First come named turns, each shown by rows before and after it. For each pair of rows after them, which turns, in which order, take the first row to the second? The first pair is done for you.
P (before => after):
[ 17   9   0  12   1   1   4 -14  10 -13  -3  -7   0 -29] => [ 15  10  19  10   1   1   7  -8  -6 -17  -9  -6  -5 -26]
[  9   7 -18 -23  -6  12  -2  -7   1  -2  -6 -14  23  -2] => [ 11  -6 -17  16   3  -2  -8 -26  18  -9  -6   1   4  -4]
[ 40  34  -7   3 -11 -41   2 -43   8   6   8   6  16 -21] => [ 36  31  27  15  -6 -45  10 -36 -10  -4  -1  14  -1 -16]
C (before => after):
[ 2  1 40 31 13 -4 20  5 -5 -9 11  2 -6 -1] => [  8   2 -15  25   8  -1   6 -15  30   5  27  -7  17 -11]
[-12 -21 -14 -16   4  15 -11  15   1   7   2   1 -13  14] => [ -5   1  29   5   6 -17   4  -3 -19  -6   2   3 -21   8]
[-10   1  17   5   5   9   8  21  -2  -4  -6   1  -5   7] => [  1  18   9  16   2 -13   8  -6  10  -2   6  -2   9  -2]
S (before => after):
[-15 -35 -23  29  20  11 -13   4  28  -9   1  19 -21   4] => [-13 -25 -48  -4  11  21 -15   8  34   3   8   3   4   1]
[  0 -18  17  42  21 -19 -13 -14   6  -7   0  22 -22   5] => [  2 -23 -23  33  17  -7 -24 -15  29   2   9  17  -9   1]
[-12 -32 -26  -8  -3  39 -18  32   7   3  -9   7 -11  10] => [-13 -24 -21 -25  -8  40 -13  35  -2   5  -7   0  -1   9]
N (before => after):
[ -9   2  -9 -13  -7   7  -8   0  10  -4 -16   2  -7 -24] => [-12  -3  -2  -4  -4   4  -5   1   9  -7 -19   7 -16 -22]
[-14 -19 -19 -16  -3  42 -19  15  11  14  -7  -3  19   3] => [-19 -35   3  16   7  36 -17  15   7   3 -16  14  -7   7]
[  2 -10   2  13  -3 -10  -7  -6   7   2   7  -1   6  17] => [  2  -5  12  11  -2 -13  -4  -5   2   2   7  -1   5  16]
[ -5 -13   2   8   3   4  -2   6  -6   1 -11  11 -19  17] => [ -3   2  17  -6  -3  -1   5   9 -20   2 -11   4 -10  18]
Z (before => after):
[  7   7  20  19  -5 -14   0 -10  -4  -5   2  -5 -13  -3] => [  9   7 -18   4 -10  -4  -7 -11  15   5  13 -15   4  -8]
[  6  24  17 -31  -6  -3  14   4 -32   5   0 -11  22   1] => [  0   4 -15 -42  -3  22   1  15 -17  12   0 -11  22   3]
[ 11  30   8  10  -4 -35  12 -32   9  -8  10  -4  14  -7] => [ -1 -17 -47  -6   2  14 -11  -4  36   2   4   0   4   1]
Now pairs of rows:
Each pair is two turns apart.
[-17 -38 -19  16   0  25  -1  21   1  -8  -7  15 -29   8] => [  6  18   2  29 -12 -34  16 -33   2 -13  13   3   5 -14] : N, C
[  5   4 -25   2  -4 -19  -1  -4  26  10  16 -11  -2  -4] => [  2   7  27  12   0 -27  11   5  -6   0   2  -4 -19   4] : C, C
[-14 -16  13 -52 -24  51  -5  22  -5   0 -40   0  29   8] => [-15 -26   7 -44 -23  55  -9  25  -1  -2 -43   6  22   9] : N, S
[  6 -20  -6   4   8   8  -5   7   6  -9  -5   5 -17 -14] => [ 16  -1 -15  -2   1  -5  -2 -12  13  -3   8  -5   3 -24] : Z, Z
[ -9   7  24  49  22 -32  10 -36   4 -22  -6  19 -28  -3] => [-21 -35 -37  24  27  23 -13  -1  33  -8 -10  17 -33   5] : S, C
[ -7  -7  -7 -20   0  20 -14  28  17  26 -19  21  -3  12] => [ 11  25  -9   1  -5 -21  -8 -16  31  23   0  18  17  -7] : C, C
[ -9 -20  19  -1  -1  19 -18 -11 -19  31  -4   5 -42  -1] => [ -7   1   6 -35 -11  19 -13  -8 -24  41   5 -13 -13  -6] : N, N
[  1  -1 -24 -49  -8  18 -12  18  22  14  21  -8  14  -7] => [ 15  36  26 -18  -9 -31   6 -18   6   1  24  -4  18 -18] : C, C
[  1  -3  12 -14   4   3   4  27 -19   2  -9  -3  -9   9] => [  8  14  24   1   1 -20  11   7 -16   0  -3  -2  -4   4] : Z, S
[-14  17  41 -26   4  -6   0  11 -37 -14   4   3 -20  15] => [ -3  10 -35   5   8 -14 -25 -31  31  -3  28   8  -7  -2] : P, P
[ -4   4   1 -50  -9   9   4  25 -17  -3  -9 -16  12   0] => [  1 -18  -2  35  11 -18  -6 -16  20 -20  -7  20 -23  -6] : P, P
[  7  21  26 -35 -29  17   3  -4 -28  11  -6 -17  -8   4] => [  7  17  32 -28 -28  17   6  -1 -31   7 -10 -14 -14   5] : Z, S
[-11 -22 -19  26   1  25 -15   8  14 -13   4  16 -26  -1] => [  5  20 -25  15 -12  -9  -6 -27  22  -6  24   0  10 -19] : Z, Z
[ 14  15 -43 -32 -11  19 -25  17  32  22  13 -14  22  14] => [ 26  54  35   6 -13 -40   2 -15  -1   1  12  -6  15   8] : C, C
[ 10  -5 -30  -2 -15  -8 -20 -13  22   0   8  -1  10  -8] => [  1 -28 -21  -1  -7  11 -25  10  14  -4  -2   8 -12   2] : Z, S
[ -3  -4  -1  20   0  -2 -10 -27  12 -12  15   2 -12 -11] => [  1   9  -8   6  -6  -3  -7 -30  13  -7  17  -9   7 -15] : P, C
[ -1 -14   5   0   4   1  26   9  -4  -4 -20  37 -13  -6] => [ -2 -11 -14 -26  -2  15  24  15  -1   4 -16  27   1  -5] : P, N
[ 21  22 -29  14  -9 -16   9 -54  15 -22  12 -15  11 -13] => [ 14   7 -55   3  -9   3  -1 -43  25 -15  10 -15  12 -10] : P, Z
[ -6 -15 -14 -11   3  26  -3  28  -2  -5 -10  -4 -16   8] => [ -5 -23 -18  11   9  17  -6  18   8  -9  -8   4 -26   5] : P, P
[  2   0  39   5   8 -11   6   9  -9   5  -7   0 -11  -6] => [  9   1 -14  -3   2  -5  -8  -6  27  19  10  -9  12 -19] : P, P
[  7   9   3  23  -2 -30   1 -31   2 -11   1  -2   1  -4] => [ -1 -19 -34  14   3   0 -14 -13  20  -5   0   2  -6   1] : S, Z
[-11 -15 -39 -45 -11  40 -14  36  12  19  -9 -16   4   2] => [-15 -36 -34 -20  -1  42 -19  40  17  13 -13  -2 -18   6] : N, S
[  4  12  34 -24 -14 -11   5  -1 -42 -20   9  -5   3  15] => [ 13   1 -22  17  -5 -24 -14 -41  15 -13  29   8   6   0] : P, P
[  5  -7  27 -17   2   6   4  18 -36 -18 -23  -1  -3   7] => [ 15 -17 -35  14   7  -1 -16 -20  24 -14  -4   8   6 -10] : P, P
[ -7 -21  11   2  10  15   5  17 -16  -3 -14   9 -17   9] => [  0   1  26  -9   2   2  15  12 -27  -3 -11   2  -2   8] : P, Z
[ 10  12 -11 -24  -9   1  -6   1  -8   2  11 -19  16  -2] => [ -3 -21 -13  -3   5  20 -16  14  -3  -2   0  -2 -15   8] : P, C
[  9  14 -38  -8  -1  -7  -7 -23  33   7  21   2  18  -6] => [ -7   0  -5 -49  -2  25   2  32 -11   4   0  -4   7  12] : S, C
[ -5  15   0   7  -1 -18   1  -9  11   8  -4   6  15   5] => [ -6  16  14  -2  -1 -13   6  -2  -2   6  -7   3  14   7] : P, P
[-11  -4 -48 -17   8   3  16   1  26  19   0  -3  -1   4] => [ -3  23   6   7   7 -39  34 -23   6   4   3   3  -7   0] : C, C
[ 10  46 -36 -35  -4  -8   4 -36   1   0  22 -37  36  -9] => [-14 -33 -63  -8  19  44 -22   3  21  -4   0  -6 -21  10] : P, C
[ -4  -5  -3 -28 -17  45  21  23   8  14   4  14   3 -10] => [ -7 -22 -11  -3 -10  43  14  17  23  10   3  28 -15 -13] : N, P
[ 13  29 -15 -23 -19 -15   3 -19  17   4  17 -22  27  -5] => [ 16  28  -5  -1 -14 -31   3 -33  19  -1  18 -15  15  -6] : S, P
[-32  -7  28  44  22   0   4   0 -26 -15 -10  33  -6 -16] => [-19  30  22  31   9 -23  14 -26 -23  -9   5  16  26 -28] : Z, P
